Families of rows that turns and mirrors carry onto each other, the same ones carrying the whole set onto itself: the rest of each named row's family, in list order:
4 families of 4 rows:
k_172: -15	74	20	-92	53	-125	268	-82	-163	-320	-235	-143	185	-225	254
k_439: 135	-76	40	-70	-391	162	-194	391	217	66	133	-184	-298	152	45
k_109: -29	120	200	-151	250	-117	102	-247	-313	-180	-202	-23	83	-118	43
k_370: -14	99	-54	-231	-1	-66	164	-146	-109	-212	-265	-139	170	-166	384
k_404: 148	-74	71	27	-369	85	-111	454	252	-27	153	-226	-230	121	-109
k_26: 10	139	230	-254	154	-51	60	-172	-380	-114	-301	-61	141	-111	178
k_687: 122	-164	61	88	-374	234	-206	365	252	-46	66	-89	-218	163	-90
k_143: -10	76	-44	-267	-28	-137	163	-157	-175	-266	-167	-210	222	-227	326
k_642: 143	-166	181	7	-273	-10	-249	292	-14	-187	132	-65	-518	290	-111
k_831: 151	-111	180	-58	-264	-18	-265	336	5	-166	119	-26	-408	319	-218
k_519: 118	-71	96	45	-371	100	-128	369	311	31	94	-245	-189	196	-84
k_673: 209	-203	182	47	-338	101	-267	198	59	-173	189	-76	-447	199	-148
k_215: 213	-130	185	-137	-394	67	-325	221	-11	-130	113	-95	-464	305	-87
k_438: 32	68	104	-208	9	-120	181	-96	-287	-202	-217	-184	142	-275	363
k_553: -24	182	155	-264	185	-47	64	-328	-353	-145	-189	-53	-55	-121	157
k_852: -72	175	95	-271	184	-1	82	-231	-395	-129	-213	8	-15	-102	134

The rest of the family of k_172: k_439, k_109, k_215
The rest of the family of k_370: k_404, k_831, k_553
The rest of the family of k_26: k_687, k_673, k_438
The rest of the family of k_519: k_143, k_642, k_852

Families of rows that turns and mirrors carry onto each other, the same ones carrying the whole set onto itself: the rest of each named row's family, in list order:
5 families of 4 rows:
k_684: -122	-31	303	301	123	1	-364	-8
k_466: 37	289	236	175	395	-223	-10	-31
k_34: -93	-279	216	-27	-6	250	-90	-410
k_667: -9	-266	-22	-3	95	162	-186	-394
k_971: 41	-240	336	170	-30	192	-176	-327
k_412: -331	-45	460	89	49	188	-170	-101
k_869: -125	272	30	-86	444	-169	86	-123
k_977: -262	253	307	-152	331	-9	225	-160
k_589: 12	199	103	48	-112	-28	364	-93
k_168: 150	-78	548	-82	275	246	88	-48
k_819: -438	-81	83	-124	170	173	-166	-182
k_911: 26	-104	226	-314	349	264	142	-147
k_27: 80	187	152	120	-116	-72	302	-48
k_169: -198	-60	-95	84	248	-20	-325	-72
k_521: 240	-81	-5	-170	449	78	-46	-66
k_515: 93	190	16	117	-75	-110	265	-63
k_45: 366	-63	320	92	352	61	-82	22
k_3: 21	192	-33	19	-53	-60	318	-97
k_926: -108	283	529	104	291	-84	111	-55
k_528: 150	-243	104	196	69	91	-273	-321

The rest of the family of k_911: k_168, k_521, k_45
The rest of the family of k_3: k_589, k_27, k_515
The rest of the family of k_667: k_34, k_971, k_528

Families of rows that turns and mirrors carry onto each other, the same ones carrying the whole set onto itself: the rest of each named row's family, in list order:
5 families of 8 rows:
k_338: -105	-186	196	-34	-262	41	295	-152	-75	18	128	18	-81	-252	-94	329	297	488	-46	160	397	118
k_826: -174	-200	30	196	-46	7	-344	-160	30	312	237	59	194	132	8	563	206	529	-322	109	156	8
k_35: 4	-136	132	-158	-32	372	365	-261	-220	409	173	95	-132	-73	-117	89	450	261	-489	240	259	128
k_570: -127	-17	11	247	91	190	-396	-210	-5	343	159	87	197	161	89	377	61	370	-552	262	102	-14
k_348: -190	-192	163	252	14	22	-392	51	249	8	176	210	246	-91	-280	145	-233	243	-411	-119	2	94
k_411: 104	-180	-215	-112	17	218	247	69	-10	87	47	-48	-251	3	-261	-97	199	-17	-765	177	169	441
k_730: 16	-89	107	3	6	408	379	-152	-199	388	275	125	-145	29	-241	181	457	217	-517	362	228	67
k_5: 10	-291	72	86	289	272	6	107	463	266	485	89	-237	-300	-110	180	-307	174	-601	-57	-63	284
k_274: 209	-142	-43	189	206	308	95	-78	203	584	524	-175	-8	18	-124	320	72	434	-606	429	205	69
k_669: -105	-141	-130	240	-126	59	-325	-234	11	237	245	53	238	113	46	536	-44	565	-495	44	87	26
k_889: -147	-188	170	215	54	205	-333	-179	216	7	221	288	130	-185	-202	267	-312	217	-599	-269	56	169
k_754: 173	-196	80	246	257	347	-55	80	593	90	388	-37	-36	-422	-135	286	-203	173	-445	22	45	307
k_61: 60	-252	-129	212	134	415	21	62	263	422	520	-163	-4	-11	-45	286	-52	458	-625	526	21	151
k_596: -188	-281	266	111	125	263	-357	-176	291	24	68	202	227	-236	-21	218	-202	342	-379	-69	-32	107
k_482: 140	-260	-154	185	-121	30	125	55	-73	-179	49	-77	-145	-228	-280	174	45	66	-224	-274	428	475
k_322: -282	-240	215	-150	-112	184	231	-34	-141	-152	64	99	-58	-253	-308	149	207	502	-135	57	355	133
k_876: -99	-317	93	-22	-213	105	176	-79	-188	-33	65	120	80	-122	-103	333	276	554	3	128	283	57
k_946: 248	-172	-242	-35	-22	161	289	60	94	203	142	7	-375	-37	-322	-73	141	-5	-689	-18	-4	402
k_149: 116	-249	-69	166	-173	130	-66	59	-63	-197	38	-16	-236	-265	-356	124	-97	204	-210	-237	413	472
k_369: 192	-60	-276	86	-118	155	292	-61	-129	101	252	-208	-267	46	-458	38	222	89	-639	138	75	451
k_481: -177	-238	202	178	117	47	-392	-86	93	94	238	217	105	-138	-160	183	-372	277	-386	-245	43	150
k_804: 110	-147	-177	36	-128	75	264	-128	-29	87	104	-47	-412	-20	-237	11	155	-127	-687	12	44	495
k_389: 269	-126	-243	-47	25	133	286	-50	-142	175	151	-10	-320	-59	-186	-96	166	-80	-691	-1	124	406
k_454: 80	-214	-96	281	190	325	151	5	249	535	608	-168	-41	14	-74	456	-17	374	-555	315	78	139
k_158: -110	-154	9	307	-40	33	-281	-165	-71	352	378	27	221	168	-17	532	16	476	-324	103	41	7
k_634: 7	-297	-141	44	-128	193	175	116	51	-251	180	-172	-337	-297	-358	212	71	273	-261	-93	281	558
k_871: -120	-105	28	312	-185	201	-423	-126	75	340	344	3	237	81	-108	483	131	514	-362	232	45	83
k_25: -6	-89	222	-63	-75	286	477	-315	-198	292	220	69	-144	-65	-237	46	326	145	-522	355	171	127
k_152: 226	-19	-244	348	214	168	-17	52	352	392	414	-203	34	24	0	350	7	277	-621	346	83	105
k_65: 141	-75	-123	285	168	328	73	-30	194	391	591	-105	11	-63	31	519	-36	485	-623	361	230	66
k_862: -78	-318	134	-19	-214	169	247	-124	-100	21	47	34	86	-222	-122	337	360	464	-14	-44	400	161
k_391: 105	-198	18	97	276	264	152	62	491	138	501	169	-88	-316	-76	245	-241	193	-700	36	-57	188
k_388: 223	-289	18	68	307	198	-10	78	421	168	484	99	-241	-336	-103	155	-177	84	-612	56	-102	381
k_258: 13	-153	123	-155	-103	459	259	-197	-196	223	204	85	-47	-72	-190	174	529	224	-472	442	168	259
k_347: -6	-249	-97	180	-228	-6	108	-14	-34	-152	-2	-182	-247	-183	-281	165	-42	211	-247	-155	492	442
k_228: 32	-224	145	-68	-269	107	156	-80	-81	-81	74	5	224	-225	-298	236	306	472	-29	156	359	205
k_216: -85	61	103	-144	-114	156	234	-206	-311	208	203	133	-133	39	-316	89	464	275	-499	265	102	72
k_512: 116	-104	-115	34	-146	-24	-36	209	26	-205	21	-37	-176	-237	-345	123	104	120	-324	-136	454	495
k_270: -163	-393	200	258	162	98	-350	-82	144	-66	118	176	146	-124	-235	197	-302	186	-403	-220	141	242
k_646: -23	-203	59	157	296	258	-116	257	427	102	456	164	-203	-301	-114	136	-233	96	-626	146	-9	283

The rest of the family of k_369: k_570, k_754, k_596, k_322, k_634, k_152, k_216
The rest of the family of k_826: k_730, k_274, k_876, k_946, k_149, k_388, k_270
The rest of the family of k_347: k_338, k_669, k_889, k_804, k_25, k_65, k_391
The rest of the family of k_512: k_348, k_411, k_61, k_871, k_258, k_228, k_646

Families of rows that turns and mirrors carry onto each other, the same ones carrying the whole set onto itself: the rest of each named row's family, in list order:
10 families of 3 rows:
k_623: -7	-225	-168	121	37	68	110	-184	-48	2	-150	-53	176	543
k_129: 194	35	-202	44	-99	131	-65	73	-171	46	-123	403	334	214
k_196: 85	187	-92	-44	13	102	-154	-34	-248	16	-66	461	314	74
k_779: 92	-109	-337	223	-159	26	451	-59	-66	42	58	56	334	0
k_138: -319	128	-1	-155	-93	-78	-73	-39	-312	-15	-425	98	-166	239
k_300: -79	71	29	-63	337	-118	-4	-41	30	-51	-126	-466	-11	-219
k_420: -383	21	-3	-221	-138	-251	264	81	-243	-111	-134	60	370	49
k_611: -126	228	-98	-371	-30	-85	-9	343	-196	33	160	159	61	-116
k_240: -314	0	-43	-263	107	-52	189	-182	-101	-240	-96	-78	487	-106
k_813: -216	147	133	-54	71	-370	50	215	-171	106	-122	-249	-150	-51
k_717: -16	-104	-53	19	-47	123	-3	-422	13	256	50	-34	-2	-351
k_117: 117	263	-6	150	163	-206	-151	-80	-159	-180	-30	-122	-140	-311
k_747: 197	73	-203	2	78	244	-139	-90	-108	-50	-115	337	389	89
k_671: -157	-24	50	15	-276	-112	23	-199	-162	398	72	147	-130	-223
k_483: -16	168	-169	78	123	44	288	-352	-158	-32	179	83	342	-261
k_636: -57	213	-5	-117	250	116	-40	-194	-106	59	165	-294	-163	-261
k_308: -79	-175	-234	-39	-96	136	58	-26	-48	-65	-511	-129	-44	321
k_32: -141	35	15	-31	304	67	-55	-459	-147	-101	-56	-11	178	282
k_186: 158	-172	-267	74	-51	165	173	112	78	127	15	-399	-126	44
k_182: 53	-289	-170	139	-311	64	125	-141	58	335	-35	-25	-32	-89
k_655: -201	-214	-174	-147	-110	-70	325	58	-21	-175	-207	-111	469	90
k_495: 99	-91	-353	-223	-121	89	150	460	37	24	50	-27	151	44
k_194: 307	-43	-230	291	37	-81	11	70	44	-170	-148	-274	-72	-132
k_893: -130	189	-95	125	-194	-195	353	-47	-335	110	156	272	208	-59
k_85: 43	96	-244	-344	213	199	-19	91	54	-116	152	-86	214	-232
k_603: 128	127	-57	244	-150	-340	-13	253	-191	-45	-109	-40	-225	-47
k_600: 14	-157	-100	65	36	-180	164	252	63	76	-206	-469	-47	65
k_303: -197	34	-81	-171	203	183	-111	-321	-103	-171	-420	-119	-15	54
k_245: -124	163	-2	-28	-180	-144	101	241	-256	259	109	-99	-307	49
k_205: -238	53	60	18	-18	-158	25	-149	-312	73	-58	165	50	496

The rest of the family of k_655: k_420, k_240
The rest of the family of k_495: k_611, k_85
The rest of the family of k_129: k_196, k_747
The rest of the family of k_600: k_300, k_813
The rest of the family of k_671: k_717, k_182
The rest of the family of k_603: k_117, k_194

